50 stands for zero in the data rows.
Some points, one per row:
[48, 42, 33, 74, 44, 58, 64, 54, 40, 57, 35, 56, 65, 62, 11, 65, 48, 62, 42, 17, 35, 70, 26, 42, 49]
[44, 58, 68, 60, 51, 45, 24, 38, 30, 30, 48, 57, 67, 72, 58, 17, 62, 23, 53, 46, 75, 53, 43, 78, 29]
[54, 68, 26, 62, 39, 18, 31, 49, 26, 45, 39, 74, 34, 64, 45, 54, 67, 32, 45, 56, 2, 47, 67, 22, 24]
[41, 46, 72, 75, 63, 60, 64, 63, 36, 43, 57, 49, 61, 45, 47, 57, 65, 51, 52, 45, 60, 69, 48, 21, 61]
[68, 37, 33, 55, 66, 68, 68, 44, 66, 48, 47, 57, 55, 4, 27, 57, 48, 58, 48, 47, 57, 56, 41, 41, 53]
[28, 43, 53, 51, 32, 57, 42, 51, 51, 38, 27, 62, 55, 53, 35, 74, 43, 60, 53, 39, 38, 64, 42, 49, 36]
[57, 55, 28, 27, 57, 74, 61, 29, 53, 44, 63, 24, 54, 7, 36, 13, 45, 49, 72, 57, 99, 49, 31, 58, 74]
[42, 56, 52, 90, 66, 36, 13, 70, 51, 57, 16, 57, 62, 63, 36, 64, 38, 61, 41, 46, 25, 64, 58, 49, 53]
[72, 40, 55, 54, 61, 69, 59, 33, 52, 62, 37, 73, 49, 31, 41, 72, 63, 66, 43, 65, 44, 55, 72, 55, 69]
[65, 60, 63, 19, 56, 36, 25, 58, 61, 46, 75, 66, 46, 49, 67, 40, 57, 38, 67, 52, 57, 59, 38, 73, 52]
[89, 29, 0, 78, 70, 99, 99, 60, 74, 65, 40, 20, 97, 0, 31, 84, 56, 97, 89, 29, 19, 74, 40, 15, 88]
[71, 51, 33, 59, 81, 74, 82, 57, 68, 47, 57, 22, 68, 11, 24, 68, 55, 12, 72, 58, 60, 71, 58, 20, 71]
[60, 32, 34, 37, 60, 49, 56, 60, 64, 30, 59, 35, 65, 23, 20, 81, 54, 70, 74, 52, 51, 53, 71, 62, 74]
[29, 45, 68, 46, 67, 42, 38, 60, 44, 49, 42, 76, 52, 76, 58, 18, 53, 36, 55, 60, 61, 49, 37, 74, 35]
[70, 61, 63, 24, 52, 27, 38, 38, 42, 59, 49, 73, 42, 66, 52, 32, 42, 23, 61, 92, 91, 55, 55, 70, 48]
[36, 17, 39, 88, 52, 3, 47, 95, 21, 31, 37, 34, 55, 91, 56, 63, 70, 34, 23, 40, 0, 47, 42, 0, 12]
[53, 77, 54, 32, 32, 53, 63, 47, 49, 62, 50, 34, 19, 34, 43, 46, 45, 46, 82, 44, 65, 56, 56, 61, 50]
[19, 32, 60, 61, 27, 34, 16, 73, 38, 44, 42, 56, 45, 50, 42, 39, 55, 42, 38, 39, 10, 34, 45, 32, 34]
[60, 62, 49, 42, 71, 57, 65, 35, 69, 66, 73, 72, 48, 37, 50, 56, 57, 41, 59, 54, 73, 45, 57, 61, 71]
[38, 56, 41, 28, 70, 53, 48, 38, 57, 36, 60, 80, 31, 58, 78, 31, 58, 16, 62, 56, 72, 53, 41, 71, 47]
Then 14 other points, each followed by its number:
[62, 67, 16, 72, 56, 33, 55, 29, 63, 48, 52, 55, 19, 39, 75, 30, 49, 61, 76, 57, 69, 37, 64, 70, 54] 0
[54, 44, 39, 51, 53, 53, 54, 62, 58, 70, 65, 41, 39, 64, 46, 46, 56, 17, 34, 64, 71, 45, 40, 75, 21] 1
[24, 78, 86, 57, 21, 0, 4, 58, 28, 69, 60, 71, 44, 99, 80, 14, 44, 0, 19, 59, 64, 24, 42, 71, 0] 2
[42, 63, 66, 38, 33, 0, 26, 36, 48, 54, 55, 45, 3, 96, 59, 42, 42, 34, 41, 67, 93, 59, 44, 53, 20] 3
[60, 53, 63, 53, 29, 59, 49, 43, 71, 37, 62, 66, 27, 51, 81, 23, 64, 51, 48, 59, 69, 63, 41, 55, 49] 4
[55, 68, 45, 28, 44, 61, 32, 17, 39, 59, 31, 76, 48, 42, 50, 34, 59, 38, 66, 59, 60, 28, 51, 35, 67] 5
[55, 38, 58, 63, 62, 53, 40, 78, 62, 44, 19, 50, 41, 37, 29, 78, 48, 64, 60, 46, 33, 70, 57, 27, 36] 6
[46, 66, 54, 99, 29, 26, 15, 99, 48, 50, 22, 32, 89, 86, 14, 99, 37, 74, 13, 0, 0, 0, 95, 14, 20] 7
[68, 61, 99, 27, 58, 51, 45, 17, 64, 57, 60, 76, 49, 18, 74, 37, 50, 56, 44, 79, 59, 42, 56, 67, 47] 8
[43, 66, 35, 60, 18, 52, 43, 50, 44, 44, 58, 55, 25, 93, 78, 22, 68, 19, 35, 58, 57, 60, 42, 57, 31] 9
[74, 43, 47, 65, 80, 73, 68, 53, 62, 55, 52, 40, 72, 5, 43, 40, 38, 56, 52, 53, 30, 77, 55, 54, 51] 10
[56, 31, 65, 48, 56, 46, 45, 12, 35, 56, 68, 29, 65, 50, 68, 48, 65, 51, 60, 51, 22, 61, 48, 44, 50] 11
[60, 54, 46, 30, 59, 58, 49, 22, 57, 59, 95, 39, 69, 29, 48, 49, 62, 56, 55, 58, 68, 46, 75, 39, 67] 12
[50, 37, 48, 48, 62, 46, 47, 46, 37, 47, 75, 41, 51, 45, 52, 30, 75, 43, 78, 76, 39, 63, 34, 78, 24] 13
Which two of these numbered points are nearest to each point below, looking only along the 2 directions in which the first points spread most? Their numbers follow each, nearest first.
[53, 86, 47, 46, 74, 39, 50, 41, 50, 17, 60, 52, 42, 50, 97, 23, 68, 41, 80, 65, 99, 43, 51, 96, 46] > 8 4
[40, 16, 43, 48, 37, 30, 14, 24, 61, 40, 68, 54, 30, 60, 49, 41, 43, 44, 75, 41, 79, 30, 64, 52, 47] > 1 4
[41, 78, 72, 47, 16, 34, 24, 64, 36, 81, 44, 51, 60, 90, 51, 35, 36, 40, 37, 41, 33, 38, 47, 57, 28] > 9 3
[62, 73, 69, 29, 67, 67, 85, 43, 43, 54, 65, 67, 44, 43, 32, 47, 56, 47, 52, 57, 83, 50, 45, 68, 66] > 12 0
[61, 37, 50, 40, 39, 32, 30, 55, 37, 75, 49, 23, 56, 77, 51, 36, 44, 56, 25, 85, 42, 42, 62, 54, 51] > 1 11
[67, 39, 51, 49, 40, 60, 40, 71, 47, 35, 35, 52, 61, 21, 24, 75, 51, 56, 21, 55, 24, 66, 42, 20, 46] > 6 11
[41, 73, 70, 26, 18, 23, 4, 27, 23, 24, 47, 74, 29, 94, 77, 61, 56, 30, 49, 67, 76, 41, 63, 53, 46] > 3 9
[76, 58, 44, 35, 55, 54, 60, 9, 53, 55, 75, 65, 27, 34, 57, 30, 73, 49, 44, 51, 92, 72, 52, 63, 54] > 8 0
